In the data rows, 50 means zero.
Here are some points:
43 41 40 45 44 39 49 35 42 42 53 38 42 35 43 39 37 38 35 38 40 37 46 56 55 72 71 80 75 60 65 66 66 57 56 63
96 97 91 83 77 78 72 68 70 60 53 58 56 47 48 48 42 35 38 28 18 22 28 29 34 25 42 34 37 37 37 41 41 38 43 40
27 23 18 24 31 31 27 26 28 35 29 33 38 40 41 42 50 49 43 48 53 50 57 54 57 60 66 69 69 74 82 82 80 90 91 96
39 37 38 34 35 34 35 27 27 30 34 23 15 29 36 35 26 38 51 51 57 51 59 60 55 74 71 77 77 81 84 83 75 77 83 77
19 24 24 14 14 15 23 23 25 22 32 39 33 48 38 47 46 61 61 61 67 77 81 81 75 78 65 64 61 61 67 62 63 64 54 66
30 28 27 30 26 26 22 28 24 27 31 30 43 41 42 47 49 55 48 60 55 60 69 65 71 74 70 67 73 72 75 74 69 76 72 72
54 63 54 51 52 52 58 57 57 55 64 58 62 55 66 68 70 59 60 53 56 47 43 47 44 38 41 38 39 37 38 29 27 35 30 32
43 41 43 43 48 46 43 41 46 44 41 38 49 39 42 46 49 46 53 45 49 54 52 53 60 62 57 61 55 47 57 52 61 64 57 52
52 46 49 45 49 47 47 44 51 48 46 53 43 46 55 49 49 45 54 50 54 56 55 46 59 49 50 56 56 42 45 44 49 41 43 48
31 32 32 26 28 30 26 31 37 30 33 36 36 36 41 47 55 53 53 56 59 60 70 62 62 70 75 74 74 71 68 72 70 77 70 71
27 29 24 29 29 31 27 39 40 43 42 42 46 44 47 42 55 52 60 60 67 71 80 76 74 67 64 59 61 57 61 53 56 59 56 41
50 47 45 42 41 47 44 44 49 46 48 46 46 45 50 50 43 51 50 47 51 52 45 55 57 54 60 58 69 62 67 59 52 55 54 62
36 41 40 32 34 44 41 39 36 35 39 42 43 34 34 33 37 42 44 44 51 48 55 53 62 63 65 66 64 73 66 70 75 66 72 73
47 50 39 45 47 40 40 44 41 43 42 43 38 49 40 43 41 47 42 50 48 47 47 48 39 49 53 52 52 59 63 58 67 76 77 74
55 43 47 50 46 56 52 50 52 56 55 59 58 64 66 59 62 65 66 59 59 51 49 47 43 41 39 41 41 44 31 36 37 31 33 35
45 49 49 48 48 48 56 55 48 50 47 53 54 57 53 47 52 50 53 54 53 55 60 63 57 52 61 56 57 48 52 44 36 50 47 34
40 37 43 36 40 42 38 42 41 43 47 50 56 56 60 59 80 77 66 62 56 58 57 54 52 52 52 55 47 45 51 49 53 38 51 46
29 34 32 32 31 27 34 34 33 42 45 44 49 54 60 55 56 60 67 54 60 54 53 54 57 57 52 52 54 55 52 52 57 49 59 49
33 32 32 27 21 23 27 26 34 36 44 46 49 57 59 56 62 64 64 65 55 58 59 60 63 51 57 57 50 59 55 49 55 61 48 61
49 39 52 44 41 45 45 49 48 44 40 46 46 44 47 46 48 50 47 49 59 62 69 66 65 58 55 50 56 49 43 45 55 49 46 48
33 31 37 33 27 40 31 33 26 39 36 41 44 34 45 42 45 48 48 41 52 62 56 60 64 61 70 66 75 79 68 75 65 70 72 78
57 64 58 63 66 69 60 73 67 71 79 79 65 74 61 61 59 46 53 51 49 48 46 43 37 37 31 31 29 32 26 31 31 34 33 33
39 41 48 43 41 39 46 47 45 40 43 40 34 32 33 39 35 28 40 49 39 44 53 53 59 62 62 70 67 68 63 72 68 62 70 69
32 37 37 37 25 31 34 32 31 32 36 34 44 39 31 45 38 45 39 45 46 51 47 61 59 61 63 73 72 81 78 85 89 83 74 78
28 37 32 26 30 21 19 16 18 21 30 30 33 42 50 43 47 60 50 59 67 68 77 80 73 79 68 66 66 68 63 64 59 62 71 62
Then 10 other points, each followed by its number:
21 18 16 11 20 27 26 31 37 42 50 44 49 53 53 56 60 60 71 62 66 58 73 65 67 61 71 65 65 62 58 61 67 65 67 62 0
88 79 72 67 63 58 58 58 52 50 46 46 51 49 43 44 37 39 47 39 42 41 44 43 44 45 43 49 44 44 39 41 41 41 42 45 1
43 38 39 41 34 30 48 37 38 39 34 39 41 44 39 39 40 46 39 44 42 44 43 47 45 55 58 58 61 57 66 71 79 85 94 92 2
51 58 55 60 51 46 52 54 47 38 42 42 42 42 48 40 48 50 50 49 47 53 56 45 44 46 43 56 53 51 45 49 51 48 43 51 3
26 25 29 25 30 30 27 25 30 34 41 38 35 48 49 38 52 54 60 59 61 58 61 64 63 66 73 74 71 67 69 73 65 68 55 56 4
34 35 28 27 35 35 26 36 36 39 39 39 46 41 47 49 58 56 60 59 59 62 67 63 64 66 62 66 61 64 59 58 58 60 54 60 5
1 0 8 14 14 16 28 32 21 30 35 34 34 40 48 48 59 51 54 54 54 52 65 66 65 65 73 67 76 77 82 87 85 92 96 99 6
3 5 1 11 12 20 32 31 33 34 38 42 49 48 53 49 58 54 61 58 75 68 72 73 79 72 70 74 69 67 67 71 65 72 67 63 7
29 31 32 35 34 26 35 38 27 36 37 42 47 46 43 45 49 55 54 45 55 63 59 72 72 72 67 70 66 59 63 66 57 69 59 64 8
35 35 37 33 36 32 29 43 32 29 33 32 22 35 41 32 46 46 49 47 59 54 57 56 64 68 67 70 73 72 70 72 74 79 73 77 9
Which of these numbered points is nearest to each point below by angle, seen from the average point of the first points? Its number follows each.
35 33 36 42 38 36 38 36 40 34 31 28 20 18 22 42 39 41 42 52 52 58 65 59 51 66 63 74 75 80 75 75 79 82 83 73 > 9
30 39 25 35 30 32 27 33 37 31 30 38 47 48 47 49 54 62 60 68 72 63 72 59 63 60 59 63 58 66 64 64 60 54 53 61 > 5
30 33 29 31 42 34 36 38 46 40 45 47 40 40 51 45 51 51 56 63 66 67 72 64 62 66 59 53 57 64 47 56 53 45 54 56 > 5
92 85 79 80 76 72 68 61 56 56 45 38 46 46 37 36 33 37 36 38 34 37 37 50 41 41 35 42 46 43 39 42 40 49 43 44 > 1
35 30 39 37 37 34 36 43 40 33 41 37 49 43 46 52 54 58 64 64 65 64 67 63 64 56 58 51 57 53 55 51 54 59 58 60 > 5
37 36 39 35 33 42 34 42 36 40 37 37 34 34 38 39 45 41 46 48 49 49 52 49 60 63 61 67 71 71 68 66 65 68 71 68 > 9
42 38 43 45 46 35 38 41 37 33 39 33 28 29 31 37 38 42 41 48 52 56 58 62 54 66 77 73 71 77 75 68 69 70 69 68 > 9
44 36 40 36 37 33 35 34 33 32 36 32 30 31 35 36 36 42 54 56 52 61 64 59 62 71 69 69 73 68 67 67 73 63 66 71 > 9
28 29 19 23 23 19 18 26 26 30 35 36 40 47 46 57 58 63 76 75 79 70 67 72 64 64 61 65 63 61 51 61 62 58 59 59 > 5
45 54 51 50 48 55 54 52 52 52 48 56 56 48 61 60 67 64 69 60 58 56 58 54 41 44 40 47 44 43 38 38 39 45 29 35 > 3
28 34 33 36 36 38 34 39 39 45 47 48 47 48 52 57 61 59 62 60 59 55 63 57 52 53 63 50 56 56 53 53 57 55 58 56 > 0
33 32 27 29 23 31 22 28 19 7 12 22 25 31 41 34 44 41 51 42 57 56 61 65 64 65 69 67 80 83 71 91 92 91 99 90 > 9
0 0 2 11 20 17 25 33 35 35 39 49 50 44 53 53 56 59 61 68 70 77 83 72 70 67 66 69 67 70 69 67 63 66 65 66 > 7
36 40 42 43 41 44 43 45 44 36 33 43 40 49 55 61 72 67 62 61 54 55 56 41 52 48 50 50 46 44 47 51 51 54 53 48 > 3
38 40 45 39 35 38 44 38 36 37 39 47 33 43 39 46 53 46 53 54 59 58 64 65 69 66 67 65 57 59 54 60 53 57 52 63 > 8
13 14 19 8 0 17 19 17 26 37 33 41 55 37 47 49 54 54 67 57 61 76 77 83 85 77 73 78 74 73 69 69 70 77 63 62 > 7
34 28 22 25 19 20 8 17 13 29 30 25 46 42 39 45 58 50 54 57 62 60 70 77 98 82 73 71 65 77 73 69 70 65 70 60 > 8
40 42 42 43 47 40 45 37 44 38 44 43 47 48 46 40 49 43 44 45 48 46 42 46 54 47 57 55 57 62 64 64 77 73 81 74 > 2
13 10 8 22 20 23 29 39 36 41 49 42 53 60 58 67 61 70 68 70 66 71 62 62 63 59 61 63 63 63 54 54 60 56 65 59 > 0
41 39 35 28 37 29 30 25 25 30 35 47 49 50 50 56 53 64 68 57 68 64 68 67 66 62 57 61 60 66 64 63 58 59 66 58 > 5
22 26 26 20 26 26 30 30 25 29 31 33 39 36 41 43 47 43 51 41 50 50 59 57 64 59 68 67 69 73 76 87 82 86 88 86 > 6
93 86 88 78 76 72 65 64 66 53 53 59 43 51 44 41 45 35 38 41 36 39 37 38 31 43 45 39 35 33 32 37 37 47 38 37 > 1
34 34 30 32 34 35 39 37 38 42 37 42 40 45 37 45 47 49 48 58 56 56 62 65 66 75 79 66 65 63 59 63 54 55 49 59 > 8
80 77 75 72 76 73 66 66 55 56 58 52 46 47 50 42 34 44 44 34 38 42 41 33 35 40 33 40 38 36 39 39 38 45 45 32 > 1
27 42 31 41 35 33 32 36 32 31 29 26 23 30 28 43 32 38 43 43 50 54 55 54 59 63 64 62 73 71 76 72 82 84 82 84 > 9
30 24 20 10 24 28 34 35 48 44 50 49 51 59 55 60 60 63 61 66 65 67 56 62 54 60 63 65 59 57 58 56 56 57 62 58 > 0
43 38 45 42 45 44 42 38 37 39 40 40 40 48 46 42 42 38 44 44 48 50 44 46 51 52 54 55 60 60 74 63 70 70 71 76 > 2
40 45 45 41 44 43 39 36 41 33 38 43 47 42 45 54 56 48 54 54 62 58 57 57 52 52 56 51 56 52 58 56 53 47 51 55 > 3
35 37 39 39 38 31 33 41 37 40 34 40 41 39 33 39 37 44 47 39 45 39 40 53 53 50 61 55 62 66 73 75 80 87 93 96 > 2
21 22 19 28 26 36 23 26 28 32 37 35 39 40 46 45 49 46 43 56 52 55 57 56 60 66 71 63 74 78 74 75 86 81 86 85 > 6
75 74 77 78 71 71 72 74 68 65 60 60 47 46 34 35 36 25 18 29 34 40 38 45 39 36 46 40 39 42 42 48 49 49 46 44 > 1
4 4 10 15 17 19 20 25 20 36 33 35 38 46 51 53 55 55 54 55 59 65 75 84 85 80 83 73 71 75 68 65 69 60 68 72 > 7
39 41 47 40 33 39 44 43 42 43 37 39 46 38 38 46 39 45 42 47 54 50 47 43 55 56 57 60 53 63 64 76 70 65 73 76 > 2
31 34 31 30 25 35 32 34 40 46 46 46 59 54 61 62 59 65 68 54 50 63 53 55 51 51 48 57 52 55 50 48 52 59 57 50 > 0
37 39 31 34 32 39 32 37 36 42 43 45 37 34 47 43 47 50 47 58 59 59 59 63 67 61 69 63 60 67 63 67 68 58 62 59 > 4
66 58 68 64 75 68 62 56 59 54 54 49 48 46 47 44 42 47 49 50 41 41 45 53 43 42 41 41 43 43 46 47 37 44 43 40 > 1
39 38 34 42 35 36 33 46 36 43 30 40 39 33 47 42 32 45 51 54 50 49 49 55 64 61 68 70 68 69 66 74 70 67 73 72 > 9
10 16 14 4 14 21 21 35 35 40 39 48 54 63 60 65 66 68 69 69 69 68 59 58 64 66 56 60 62 63 59 51 61 55 60 59 > 0
74 79 78 60 73 67 67 60 66 64 60 57 54 55 50 46 49 40 46 35 39 35 46 35 38 35 37 32 39 37 42 37 34 34 35 41 > 1
45 47 42 44 54 44 44 46 44 41 43 42 46 43 47 41 41 34 33 41 40 46 41 46 49 52 63 67 63 65 67 64 69 70 69 68 > 2
40 40 34 39 29 43 42 36 43 40 50 51 50 55 61 60 68 72 65 64 64 56 64 54 54 51 53 53 51 49 51 46 54 48 45 47 > 0
20 21 19 26 30 28 44 47 49 55 55 63 60 63 63 63 61 63 62 57 58 53 53 53 61 53 58 53 52 52 46 61 57 54 55 55 > 0
22 27 32 31 34 30 33 32 34 40 39 38 36 44 35 45 44 47 48 52 50 57 52 52 60 61 68 64 63 71 69 72 67 69 68 64 > 6
23 31 28 30 29 35 46 37 37 37 44 53 59 55 64 61 64 63 63 58 57 61 67 54 66 60 55 57 52 50 58 58 56 61 53 51 > 0
34 32 30 37 36 35 41 47 44 51 51 52 56 57 64 64 59 64 65 58 58 61 48 51 50 52 55 51 54 43 50 49 52 46 50 54 > 0
34 36 36 38 43 32 31 34 35 31 34 33 42 44 36 35 38 44 38 43 45 50 53 49 56 58 57 63 77 82 84 79 69 65 66 66 > 9
23 15 15 12 17 10 13 11 26 24 31 33 34 37 39 50 44 42 56 51 53 55 58 65 68 69 72 79 82 94 90 88 82 83 85 86 > 6
37 35 47 39 33 37 40 38 32 39 36 36 41 37 49 52 46 47 56 56 60 61 68 66 71 62 61 63 67 69 61 57 62 56 49 63 > 5
39 41 47 45 47 48 48 41 44 47 44 51 42 44 47 43 40 44 48 46 42 51 52 50 55 50 54 49 59 55 55 62 73 62 67 70 > 2
44 54 37 43 42 43 35 44 38 42 46 47 43 38 40 42 42 47 49 42 46 43 39 50 53 53 58 57 65 61 67 68 70 70 69 73 > 2
50 44 49 46 53 48 48 52 44 51 48 41 49 49 49 51 42 43 42 49 49 48 44 47 51 59 57 50 56 56 57 61 63 52 62 57 > 1
40 39 36 40 36 40 44 38 37 41 35 41 46 47 53 51 52 56 52 61 57 54 54 64 51 59 61 59 56 60 56 56 58 57 52 60 > 5
51 49 50 48 46 44 51 58 48 48 50 51 52 44 42 44 48 44 38 33 37 40 40 53 60 63 62 62 58 57 53 60 61 64 57 65 > 1
49 53 47 40 49 52 56 48 53 51 44 48 43 46 42 47 50 44 47 54 48 53 49 56 47 57 59 53 42 43 52 58 48 54 57 51 > 1
79 73 68 70 76 65 64 68 63 57 56 58 50 52 50 50 53 48 44 47 39 48 39 40 38 36 39 40 36 48 41 40 40 34 44 39 > 1
27 18 31 28 23 37 28 26 31 36 32 35 42 41 49 36 50 44 61 55 54 63 66 74 64 77 67 69 63 66 64 64 62 60 64 64 > 4
